Each row has a hidden score. How much does it go up from the first row of each pair to the second? 20 means little or no change, 40 a big rise and 0 a big fall. The score is a weighted sum of the row's numbers plus the product of two more (or one squared), each taken from its middle value.
[-0.8   0.63 -0.89  0.87 -0.48  0.4  -1.12 -0.15 -0.39 -1.19]
[ 0.22 -0.8   2.05 -0.52  0.09 -1.29  0.38  0.29 -0.14  1.  ] 20
[ 1.32 -0.81  0.46 -0.53 -0.39  0.86  1.01  0.39 -0.7   0.1 ]
[-0.17  0.45 -0.77 -0.61  0.44 -0.95 -0.95 -0.35 -0.59 -0.94] 15
[ 2.56 -0.91 -0.86 -0.6   1.52  1.65  2.28 -0.34  1.02  1.47]
[ 0.77 -0.76  1.49 -0.7  -0.26  0.18  1.18 -0.21 -0.44  0.64] 20
[-0.85  1.55 -1.15 -1.13 -1.04  0.09 -1.61 -0.44 -0.44  0.08]
[-0.68 -0.81 -0.79  1.89 -0.51 -0.74 -0.94 -0.1   0.68 -0.53] 11
[-0.76  0.84 -1.04  1.12 -0.15 -0.27 -0.51 -0.57 -0.91 -0.9 ]
[ 0.98 -0.89  0.96 -0.71 -0.28  0.33  1.07  0.37 -0.78  0.15] 19
[-0.81  0.91 -0.85 -0.34 -0.42 -0.85 -0.92 -0.19 -0.64 -0.84]
[ 2.51 -0.5  -0.88 -0.71  1.2   2.55  1.97 -0.38  0.41  0.84] 16
[-0.62 -0.15 -0.77  1.23 -0.41 -0.83 -1.33 -0.65  0.8  -0.26]
[-0.15 -0.63  0.85 -0.6   0.83 -0.86  0.72 -0.35  0.52  1.24] 20
[-0.73  0.35 -0.77  1.55  0.5  -0.31 -1.35 -0.01  0.79 -0.29]
[ 0.13 -0.63  1.81 -0.48 -0.37  0.03  0.41  0.25 -0.7   0.22] 24
[-0.68  2.81 -0.81  0.61 -0.37 -0.56 -0.89  0.16 -0.71 -0.97]
[ 2.46 -0.4  -0.31 -0.7   1.45  1.53  1.81  0.14  1.51  2.07] 14
[ 0.31 -0.28  0.18 -0.7   0.69  0.38  0.67  0.05 -0.45  0.42]
[ 1.26 -0.72  0.   -0.63  0.2   0.74  1.06  0.31 -0.62  0.35] 22
[ 0.13 -0.66  0.83 -1.26  0.29 -0.81  1.   -0.54 -0.48  0.13]
[ 1.84 -0.41 -0.66 -0.76  0.76  0.62  1.47  0.36  0.27  0.37] 21
[ 0.98 -0.91  0.93 -0.75 -0.17  0.38  1.41 -0.28 -0.51  0.58]
[-0.14  0.42 -0.49 -0.67 -0.36  0.85 -0.1  -0.42 -0.65 -0.82] 25
[-0.78  0.37 -0.79  0.82 -0.59 -0.89 -0.97 -0.34  1.03 -0.85]
[-0.47 -0.86  1.12 -0.04  0.14 -0.69  0.45 -0.04  0.45  1.04] 15
[-0.3  -0.34 -0.74  0.77  1.07  0.79 -0.06 -0.31  1.83  0.54]
[-0.87  2.64 -0.86  0.81  0.03 -0.84 -0.92  0.34 -0.59 -0.72] 26
[-0.79  2.63 -0.79  0.67 -0.52 -0.86 -0.92  0.1  -0.6  -0.81]
[ 0.21 -0.72  1.94 -0.68 -0.27 -0.77  1.01 -0.18 -0.49  0.94] 16
[-0.82  1.37 -0.72  0.49  1.54 -0.9  -0.81  0.29 -0.18 -0.84]
[ 0.12 -0.41  0.43 -0.79 -0.75  0.44 -1.14  1.27 -0.01 -1.36] 8
[-0.8   0.7  -0.9   0.99 -0.52  0.   -0.88  1.   -0.74 -0.91]
[-0.75  1.87 -0.88 -0.76 -0.59  0.65 -1.1  -0.09 -1.05 -0.6 ] 18
[-0.66  1.11 -0.82  0.96 -0.77  0.1  -1.06 -0.11 -0.43 -0.79]
[-0.76  0.19 -0.35  0.22 -0.6   0.01 -0.99  1.51 -0.52 -1.19] 22
[ 0.68 -1.03 -0.68  0.81  1.87  1.4   0.77 -0.63  2.2   1.39]
[-0.33 -0.75  2.07 -0.68 -0.15 -0.76  0.77 -0.47 -0.45  1.17] 22
[ 0.55 -0.66  0.98 -0.71 -0.46  0.43 -0.06  0.5  -0.47 -0.24]
[-0.52 -0.84  2.16 -0.42 -0.34 -0.64  0.12  0.31 -0.71  0.58] 23
[-0.54  0.43 -0.03 -0.19  1.4  -0.62 -0.4   0.2   0.5   0.46]
[-0.48  0.43 -0.82 -0.07 -0.28  1.22 -0.18 -0.29 -0.68 -0.92] 27
[ 0.67 -0.86  0.01 -0.76  0.07  0.85  0.02 -0.74 -0.2   0.29]
[-0.5   0.57 -0.59 -0.22 -0.25  1.37 -0.19 -0.6  -0.6  -0.98] 33
[-1.12  1.01 -0.54  2.17 -0.19 -0.9  -0.73  0.24  0.7  -0.69]
[ 2.75 -0.26 -0.71 -0.93  0.34  2.15  2.    0.1   0.66  1.46] 28
[-0.94 -0.58  2.33 -0.04 -0.29 -0.94  0.11 -0.65 -0.21  0.79]
[ 2.64 -0.82 -0.82 -0.64 -0.12  2.87  1.38 -0.14 -0.68 -0.8 ] 22
[-0.91  0.85 -1.07  0.96  0.19  0.82 -0.79 -0.42 -0.37 -1.02]
[-0.65  0.43 -0.9   0.88 -0.04  0.75 -0.69 -0.43 -0.45 -1.04] 20
[ 0.69 -0.65  1.77 -0.44 -0.59 -0.09  0.88 -0.86  0.04  0.72]
[ 1.63 -1.07  0.67 -0.87 -0.17  0.95  1.37 -0.86 -0.28  0.45] 19
[-0.74  0.47 -1.01 -0.08 -0.55 -0.23 -0.95  2.19 -0.54 -0.34]
[ 0.88 -0.67  1.23 -0.78 -0.39  0.39  0.73  0.38 -0.5   0.05] 11
[ 0.12 -0.47  1.76 -0.23 -0.3  -0.08  0.52  0.3  -1.37  0.78]
[ 0.92 -0.79  1.45 -0.78 -0.62  0.1   1.15 -0.04 -0.69  0.21] 12
[-0.16 -0.63  2.15 -0.61 -0.28 -0.76  0.76 -0.19 -0.62  0.72]
[ 0.6  -0.8   1.19 -0.86  0.69 -0.98  0.98 -0.62  0.11  1.09] 19
[ 0.29 -0.75  1.99 -0.84 -0.53 -0.03  0.57  0.19  0.75  1.28]
[-1.02  2.57 -0.5   0.43 -0.39  0.17 -0.75 -0.27 -0.28 -0.91] 27
[ 0.34 -1.07  1.2  -0.62  0.1  -0.81  1.97 -1.23  0.34  0.56]
[-0.79  0.55 -0.81 -0.76 -0.55 -0.81 -0.66 -0.11 -0.54 -0.66] 20
[-0.87  2.6  -0.72  0.87 -0.67 -1.03 -0.76 -0.37 -0.84 -1.02]
[-0.87 -0.61  0.88 -0.39  0.56 -0.6   0.86 -0.05  0.5   0.74] 15
[ 1.83 -1.05  0.19 -0.76 -0.95  0.84  2.39 -0.37 -0.84  1.16]
[ 0.05  0.   -0.84  1.11  1.46  1.26  0.4  -0.28  2.13  1.35] 4
[-0.11 -0.31 -0.29 -0.57  0.95 -0.57  0.   -0.57  0.06 -0.02]
[-0.84  0.76 -0.68  2.35  0.28 -0.53 -0.81 -0.41  1.6   0.18] 3
[ 1.09 -0.81 -0.43 -0.64  0.02  1.47  1.39 -0.43 -0.2   0.23]
[-0.32 -0.89  1.68 -0.65 -0.11 -0.82  0.7  -0.37 -0.08  1.06] 16
[-0.87  2.67 -0.82  0.89 -0.38 -0.75 -1.07 -0.04 -0.53 -0.86]
[-0.48 -0.85  1.12 -0.25  0.39 -0.82  0.57 -0.08  0.49  1.11] 14
[-0.13 -0.41  0.39 -0.64  1.18 -0.88  0.51 -0.15  0.4   0.81]
[-0.71 -0.6  -0.92  2.23 -0.19 -0.85 -0.79 -0.25  1.78  0.33] 12
[-0.45 -0.03  0.47 -0.93  1.01 -0.5   0.29 -0.2   0.61  1.58]
[-0.79  0.29 -0.85  2.74 -0.57 -0.89 -1.08 -0.37  2.27 -0.01] 5
[-0.91 -0.71  0.53 -1.1  -0.72 -0.07 -0.8   1.88 -1.08  0.17]
[-0.7  -0.81  1.38 -0.72 -0.55 -0.13 -0.71  1.   -0.56 -0.64] 18
[-0.88 -0.91 -0.63  1.5   0.33 -1.3  -0.37  0.25  0.66 -0.39]
[-0.76  1.15  0.06 -0.61  0.52  0.24 -0.83  0.14  0.62  0.17] 23
[-0.99 -0.05 -0.05  0.   -0.8  -0.25 -1.    1.25 -0.59 -0.86]
[-0.74  2.97 -0.66  0.81 -0.2   0.02 -1.38 -0.49 -0.6  -0.7 ] 20
[ 1.62 -0.75  0.54 -0.73 -0.36  0.9   1.47  0.23 -0.59  0.44]
[-0.88  0.98 -0.77  0.54 -0.42 -0.18 -0.91 -0.41 -0.6  -0.69] 19
[-0.7  -0.37 -1.13  1.14  0.7   0.49 -0.92 -0.19  1.12  0.27]
[ 2.17 -0.05 -0.69 -0.35  0.32 -0.68  0.26 -0.21 -0.7  -0.45] 28
[-1.04  2.39 -0.92  0.43 -0.37 -0.64 -1.15  0.52 -0.36 -1.45]
[-0.97  0.78 -0.77 -0.01  0.07 -1.07 -1.1   2.22  0.75  0.4 ] 19
[-0.64  1.63 -0.69  0.81 -0.47 -0.37 -0.82 -0.47 -0.8  -0.97]
[-0.61  0.95 -0.83 -0.15 -0.55  0.74 -0.73 -0.39 -0.67 -1.  ] 22
[-0.77 -0.75 -0.65  2.3  -0.54 -0.74 -0.97 -0.3   2.56  0.77]
[-0.82 -0.13 -0.79  1.68 -0.48 -0.93 -0.92 -0.43  1.42 -0.64] 29
[-0.77  0.93 -0.79 -0.03  0.14 -0.93 -0.98 -0.35 -0.85 -0.82]
[ 0.42 -0.71  1.84 -0.82 -0.17 -0.19  1.24 -0.82 -0.81  1.35] 15
[-0.79 -0.81 -0.53  1.78 -0.82 -1.35 -0.78 -0.53  2.09  0.55]
[ 0.96 -0.68  0.77 -0.86 -0.32  0.53  0.83  0.16 -1.21 -0.13] 28
[ 0.2  -0.82  1.09 -0.5   0.44 -1.25  0.83 -0.29  0.02  1.15]
[-0.05 -0.78  1.9  -0.78 -0.44 -0.31  0.27  0.39 -0.63  0.17] 19
[-0.75  0.91 -0.85  2.17 -0.43 -1.   -0.88 -0.39  0.4  -0.95]
[-0.19  1.5  -0.75 -0.17 -0.44  2.43 -0.4  -0.73  0.67 -0.9 ] 35
[-0.79  1.17 -0.86 -0.16 -0.24  0.6  -0.92 -0.21 -0.71 -0.95]
[-0.65  0.43 -0.77  2.62 -0.62 -0.76 -0.96 -0.27  1.91 -0.14] 3
[ 1.58 -0.71  0.68 -0.6  -0.21  1.02  1.71 -0.08 -0.49  0.87]
[-0.64  1.28 -0.62  0.1   1.31 -0.74 -0.94  0.22 -0.07 -0.64] 18
[-0.9  -0.52 -0.86  0.88 -0.41 -0.87 -0.92 -0.08  0.5  -0.81]
[-0.53  1.65 -0.78 -0.82 -0.79  1.85 -0.84  0.   -0.79 -0.83] 26
[-0.91 -0.41  2.43  0.25 -1.17 -0.59 -0.13  0.26 -1.1   0.47]
[-0.21 -0.27  0.26 -0.75  1.13 -0.54  0.38 -0.29  0.26  0.52] 17
[-0.25  3.05 -0.51  0.64 -0.45 -1.2  -1.53 -0.26 -0.34 -0.89]
[-0.31 -0.47  0.44 -0.45  1.34 -0.84  0.17 -0.1   0.84  1.02] 12
[ 2.21 -0.29 -0.85 -0.84 -0.55  2.74  0.47  0.42 -0.7  -0.6 ]
[ 3.03 -0.75 -0.76 -0.62  0.92  2.78  1.95 -0.28  0.29  0.43] 25
[ 0.87 -1.06  1.36 -0.59 -0.39  0.23  1.09 -0.67 -0.21  0.67]
[-0.44 -0.46 -0.9   0.43  1.1   0.74 -0.69  0.21 -0.19  0.49] 21
[-0.06 -0.77  1.   -0.5   0.82 -0.82  0.84 -0.42  0.64  1.15]
[-0.65  0.47 -0.39 -0.34  0.66 -0.26 -0.3  -0.2   0.4   0.16] 25
[ 1.51  1.89 -0.91 -0.77  0.08  1.01  0.98 -0.39  0.6  -0.95]
[-0.78 -0.44 -0.39  0.24  0.6   0.91 -0.85  0.7  -0.68 -1.32] 12
[-0.25 -0.75  2.09 -0.35  0.09 -0.6   1.03 -0.09  0.08  0.51]
[-0.73 -0.29  0.07  0.09  1.53 -0.9  -0.29  0.44  0.82  0.39] 20
[ 0.9   3.05 -0.95 -0.61 -0.29  1.85 -0.35 -0.38 -0.85 -1.1 ]
[ 0.   -0.52  0.92 -0.2   0.19 -0.66  0.74 -0.72  0.36  1.07] 12
[ 1.29 -0.69  0.25 -0.6   0.01  0.77  0.79  0.38 -0.52  0.18]
[ 0.54 -0.89  0.18 -0.68 -0.24  0.86 -0.13  0.89 -0.52 -0.24] 14
[-0.78  0.59 -0.24 -0.13  1.36 -0.84 -0.33  0.05  0.4  -0.04]
[ 1.97 -0.11 -0.86 -0.28  0.53  2.78  1.39 -0.27  0.91  0.44] 19
[-0.76  0.24 -0.91  1.4  -0.54 -0.77 -0.79 -0.29  1.27 -0.64]
[-0.08 -0.79  0.54 -0.71 -0.38  0.56 -0.36  1.25 -0.69 -0.95] 19
[ 0.59 -1.74  1.99 -0.17  0.15 -0.45  0.88 -0.16  0.22  0.19]
[-0.81  1.25 -0.9   0.7  -0.27  0.96 -0.5  -0.23 -0.83 -0.62] 25
[-0.82  0.98 -0.83  1.24 -0.51 -0.48 -0.89  0.81 -0.62 -0.95]
[-0.07 -0.85  1.33 -0.57 -0.59  0.03 -0.16  0.86 -0.68 -0.34] 10
[-0.47  0.28 -0.91  0.94 -0.36  0.51 -0.7  -0.28 -0.6  -0.33]
[-0.33 -1.11  0.68 -0.82 -0.94  0.29 -0.54  1.36 -0.56 -1.45] 11
[ 0.51 -1.07 -0.89 -0.5   0.33  0.98  0.16  0.43  0.04  0.83]
[ 0.62 -0.92  1.35 -1.24 -0.55 -0.39  1.14 -0.24 -0.11  1.01] 21
[-0.91 -0.91  0.27 -0.7  -0.36  0.3  -1.03  1.26 -0.47 -0.69]
[-0.79  1.18 -0.53  0.31  1.52 -0.66 -0.83  0.2   0.14 -0.54] 28
[-0.68  1.33 -0.74  0.14  0.68 -0.27 -0.88  0.21 -0.55 -0.66]
[-1.07  2.37 -0.78  0.61  0.73 -0.97 -0.88  0.64 -0.69 -0.8 ] 21
[-0.1   0.86 -0.93 -0.57 -0.52 -1.03 -0.82 -0.25 -0.65 -0.48]
[ 0.54 -0.76  0.49 -1.01 -1.04  0.42  0.3   0.28 -0.55 -0.73] 13
[-0.75 -0.33  0.32 -0.48 -0.37  0.11 -0.94  1.69 -0.8  -0.83]
[-0.83  2.18 -0.78  0.47  0.01 -0.35 -0.93  0.04 -0.64 -0.82] 23
[-0.28 -0.81  2.15 -0.8  -0.26 -0.7   0.68 -0.13 -0.72  0.79]
[-0.63  0.52 -0.98  2.2   1.6  -0.09 -0.86 -0.47  1.95  0.16] 9
[-0.39 -0.83  1.54 -0.51 -0.23 -0.89  0.54 -0.2  -0.02  0.98]
[-0.2   0.38 -0.17 -0.47  1.25 -1.06 -0.23  0.    0.07  0.  ] 24
[-0.92  1.25 -0.77  1.95 -0.57 -0.63 -1.04  0.07 -0.41 -0.93]
[-0.96  0.13  0.09 -0.34  1.65 -0.51 -0.14  0.5   1.14  0.78] 13
[-0.38 -0.41 -0.17 -0.05  1.47 -1.22  0.05 -1.37  0.56 -0.05]
[ 2.57 -0.5  -0.73  0.04  1.19  2.15  1.8  -0.55  1.63  1.6 ] 8
[-0.1   0.1  -0.82 -0.06 -0.02  1.16 -0.04 -0.5  -0.52 -1.05]
[ 1.55 -0.76 -0.86 -0.57  0.89  1.59  1.67 -0.32  0.52  0.79] 16
[-0.16 -0.88 -0.51 -0.22  0.3   0.71 -0.53  0.58 -0.63 -0.27]
[-0.36 -0.69  1.66 -0.69  0.07 -0.73  0.71 -0.73 -0.37  1.25] 22
[ 3.37 -1.09 -0.59 -0.5   0.88  3.34  1.83 -0.54 -0.38 -0.78]
[-0.87 -0.73 -0.75  2.35 -0.56 -0.69 -0.95 -0.36  2.43  0.5 ] 10
[-0.77  2.05 -0.88  0.25 -0.44  0.07 -0.99 -0.1  -0.54 -0.84]
[ 1.83 -0.78 -0.81 -0.4   1.33  1.53  1.98 -0.3   0.7   1.26] 17
[-0.11  0.29 -0.24 -0.47 -0.49  0.93 -0.32 -0.6  -1.14 -0.73]
[ 0.43 -0.68 -0.79  0.49  1.58  1.03  0.34 -0.21  1.12  1.45] 14
[-0.74 -0.83 -0.76 -0.51  0.06 -0.83 -0.98  2.12  0.02 -0.9 ]
[ 0.68 -0.56 -0.77 -0.01 -0.42  1.69  0.1  -0.05 -0.76 -0.87] 23
[-0.89  1.09 -0.87  1.36 -0.46 -0.41 -0.56  0.91 -0.54 -1.24]
[-0.82  0.27 -0.78 -0.33 -0.32 -0.12 -1.01 -0.11 -0.79 -0.86] 14
[-0.83  0.72 -0.74  1.86 -0.22 -0.87 -0.97 -0.3   1.88  0.  ]
[-1.16  0.81 -1.    1.61  0.3  -0.22 -1.34  0.12  0.51 -0.15] 25
[-0.9   1.43 -0.79  0.4   1.57 -0.75 -0.94  0.57 -0.14 -0.98]
[ 0.54 -0.77  1.35 -0.7  -0.02 -0.27  1.21 -0.36 -0.23  0.83] 17
[ 0.07 -0.85  0.95 -0.66  0.87 -0.8   0.67 -0.4   0.79  1.16]
[-0.59 -0.82  1.81 -0.6  -0.5  -0.14 -0.36  0.84 -0.6  -0.5 ] 18
[ 2.1  -0.6  -0.63 -0.75  0.63  1.2   1.94 -0.33  0.4   1.13]
[-0.39 -0.72 -1.31  3.38  0.5  -0.47 -1.71 -0.71  2.55  0.08] 8
[-0.63 -0.72  1.88 -0.75 -1.52 -0.33 -0.76  0.35  0.06  1.22]
[-0.53  0.39 -0.74 -0.27 -0.6  -1.17 -0.88  0.48 -0.91 -0.97] 31
